A = [[-21.37, 4.73, -1.62, -11.68, 2.64, -19.98, -9.16, -10.10, 5.90], [4.30, 14.54, -0.89, -0.49, 1.87, 13.48, -2.67, -5.80, 3.49], [-13.51, -14.09, 0.94, -4.70, -3.70, -18.86, 2.67, -0.55, -7.92]]
A[0, 0] = -21.37
A[1, 8] = 3.49
A[0, 1] = 4.73
A[2, 8] = -7.92
A[0, 3] = -11.68
A[1, 1] = 14.54
A[2] = [-13.51, -14.09, 0.94, -4.70, -3.70, -18.86, 2.67, -0.55, -7.92]
A[2, 1] = -14.09
A[:, 8] = [5.90, 3.49, -7.92]
A[2, 5] = -18.86
A[1, 7] = -5.80
A[1, 0] = 4.30
A[2, 0] = -13.51
A[:, 6] = [-9.16, -2.67, 2.67]
A[:, 7] = [-10.10, -5.80, -0.55]
A[1, 2] = -0.89
A[1, 6] = -2.67
A[0, 4] = 2.64
A[2, 7] = -0.55
A[0, 5] = -19.98

B = [[-58.3, 36.3, 24.0, 69.0, -42.7, 17.7, -26.9, -12.8, -24.0, 72.1], [-67.8, 47.4, 25.2, 78.4, -49.1, 15.8, -44.9, -29.1, -37.7, 83.1], [-45.3, 23.2, 17.5, 47.2, -29.7, 13.4, -15.5, -5.2, -19.6, 50.5], [-62.3, 39.5, 27.9, 72.4, -45.1, 17.7, -31.1, -14.6, -25.9, 76.4]]
Rows and columns are counted from 0.
(0, 0) => -58.3
(1, 8) => -37.7
(2, 8) => -19.6
(3, 5) => 17.7
(3, 6) => -31.1
(3, 1) => 39.5
(3, 3) => 72.4
(0, 1) => 36.3
(0, 3) => 69.0
(1, 0) => -67.8
(2, 6) => -15.5
(1, 1) => 47.4
(0, 2) => 24.0
(3, 4) => -45.1
(0, 9) => 72.1
(3, 2) => 27.9
(1, 9) => 83.1
(2, 9) => 50.5
(2, 0) => -45.3
(1, 7) => -29.1
(1, 6) => -44.9
(0, 4) => -42.7
(1, 3) => 78.4
(0, 8) => -24.0
(3, 9) => 76.4

M =
[ -1.1   5.8 -21.6   2.2   6.2  12.3  13.3   7.4   4.7   3.3  11.0  -8.4
   7.9  -6.3  15.9  -4.8]
M[-16] = -1.1
M[1] = 5.8
M[-4] = 7.9
M[-9] = 7.4
M[15] = -4.8
M[-13] = 2.2
M[10] = 11.0
M[-12] = 6.2
M[-3] = -6.3
M[5] = 12.3

m = [-2.8, 10.3, 4.4, 21.4, -8.4, -60.3, 3.8, -13.7, 16.3]
m[0] = -2.8
m[8] = 16.3
m[7] = -13.7
m[5] = -60.3
m[4] = -8.4
m[6] = 3.8
m[3] = 21.4

X = array([81, 16, 59,  9, 76, 87])
X[0] => 81
X[4] => 76

data =
[[2.1, -5.7, 1.5, 2.4, -1.9, 3.9, 1.4, 1.0, 3.5, 1.0, 4.2, 9.2, 1.3],
 [39.3, -60.6, 27.4, 14.0, -6.7, 21.6, 0.7, -14.4, 18.3, 4.2, 7.4, 29.1, -12.9],
 [7.5, -3.6, 0.2, 1.0, 9.9, 4.8, -6.6, 3.2, 9.1, 4.1, 8.3, 13.8, 8.6]]
data[0,0] => 2.1
data[2,9] => 4.1
data[2,7] => 3.2
data[0,5] => 3.9
data[2] => [7.5, -3.6, 0.2, 1.0, 9.9, 4.8, -6.6, 3.2, 9.1, 4.1, 8.3, 13.8, 8.6]
data[0,9] => 1.0
data[:, 5] => [3.9, 21.6, 4.8]
data[1,5] => 21.6
data[0,10] => 4.2
data[1,1] => -60.6
data[0] => [2.1, -5.7, 1.5, 2.4, -1.9, 3.9, 1.4, 1.0, 3.5, 1.0, 4.2, 9.2, 1.3]
data[:, 3] => [2.4, 14.0, 1.0]
data[:, 11] => [9.2, 29.1, 13.8]
data[2,3] => 1.0
data[0,4] => -1.9
data[:, 12] => [1.3, -12.9, 8.6]
data[1,12] => -12.9
data[1,9] => 4.2
data[2,5] => 4.8
data[1,7] => -14.4
data[0,6] => 1.4
data[1,6] => 0.7
data[0,8] => 3.5

W =
[[632 413 588 556 383 540 420 394 213 833 351 313]
 [514 582 429 434 425 600 575 660 409 561 469 344]
 [362 387 389 335 523 388 476 349 480 393 320 515]
 [471 391 403 223 548 363 383 484 584 376 186 515]]
W[0][0]: 632
W[2][8]: 480
W[3][5]: 363
W[:, 3]: [556, 434, 335, 223]
W[1]: [514, 582, 429, 434, 425, 600, 575, 660, 409, 561, 469, 344]
W[2][4]: 523
W[0][10]: 351
W[1][6]: 575
W[0][3]: 556
W[1][8]: 409
W[0][9]: 833
W[:, 11]: [313, 344, 515, 515]
W[3]: [471, 391, 403, 223, 548, 363, 383, 484, 584, 376, 186, 515]
W[3][11]: 515
W[2][1]: 387
W[2][10]: 320
W[0][8]: 213

grid =
[[-44.0, -8.0, 68.8, 25.5, 7.3, -42.9, 1.0, -2.5, -22.8, -33.6, 11.9, 78.8, 28.5, -55.3, -34.0],
 [-19.2, -36.3, 47.7, 39.1, -46.7, 40.2, -42.7, 70.4, 16.4, -11.5, -22.4, -28.7, -35.4, -65.6, 8.4],
 [-41.5, -61.6, 56.9, 44.0, 19.5, -60.3, 39.4, -30.7, 43.0, 15.4, -14.6, -39.3, -20.8, -9.6, -77.7],
 [-1.1, 11.5, -56.9, 17.6, -57.7, 75.2, 35.5, 30.4, 6.1, 26.0, -40.6, -26.2, -63.9, 16.3, 62.8],
 [9.7, 57.3, 44.5, 9.1, 40.2, -64.3, -26.6, 72.5, -42.4, -44.8, 14.4, -21.3, 7.9, 78.2, 25.8],
 [-20.5, 36.8, -39.6, 6.0, 14.9, -47.0, 40.1, -6.7, 38.5, 41.5, -33.6, -52.3, 27.9, 30.4, 20.3],
 [75.3, -78.3, -74.1, -77.5, -30.1, -66.6, -53.0, 1.9, 33.8, -67.5, -40.4, 15.3, -60.9, -55.3, 20.3],
 [41.7, -40.5, 4.5, -1.0, 16.9, -18.7, -29.1, -56.1, 56.9, -21.3, 28.6, 70.5, -40.0, -35.2, -52.5],
 [-21.9, -19.4, -53.0, -70.9, 29.4, 46.9, 40.3, 56.3, 59.3, 25.3, -8.0, 49.0, -28.6, 7.5, -60.9]]
Rows and columns are counted from 0.
(0, 0) = -44.0
(8, 9) = 25.3
(2, 11) = -39.3
(8, 11) = 49.0
(2, 0) = -41.5
(5, 1) = 36.8
(5, 13) = 30.4
(7, 9) = -21.3
(1, 3) = 39.1
(8, 4) = 29.4
(7, 3) = -1.0
(7, 13) = -35.2
(7, 6) = -29.1
(5, 8) = 38.5
(0, 6) = 1.0
(1, 8) = 16.4
(5, 10) = -33.6
(8, 8) = 59.3
(6, 11) = 15.3
(4, 12) = 7.9
(3, 9) = 26.0
(1, 14) = 8.4
(6, 8) = 33.8
(3, 5) = 75.2
(2, 12) = -20.8
(1, 0) = -19.2
(5, 7) = -6.7
(8, 14) = -60.9
(8, 12) = -28.6
(7, 1) = -40.5
(0, 11) = 78.8
(1, 6) = -42.7
(6, 12) = -60.9
(2, 7) = -30.7
(4, 0) = 9.7
(0, 2) = 68.8
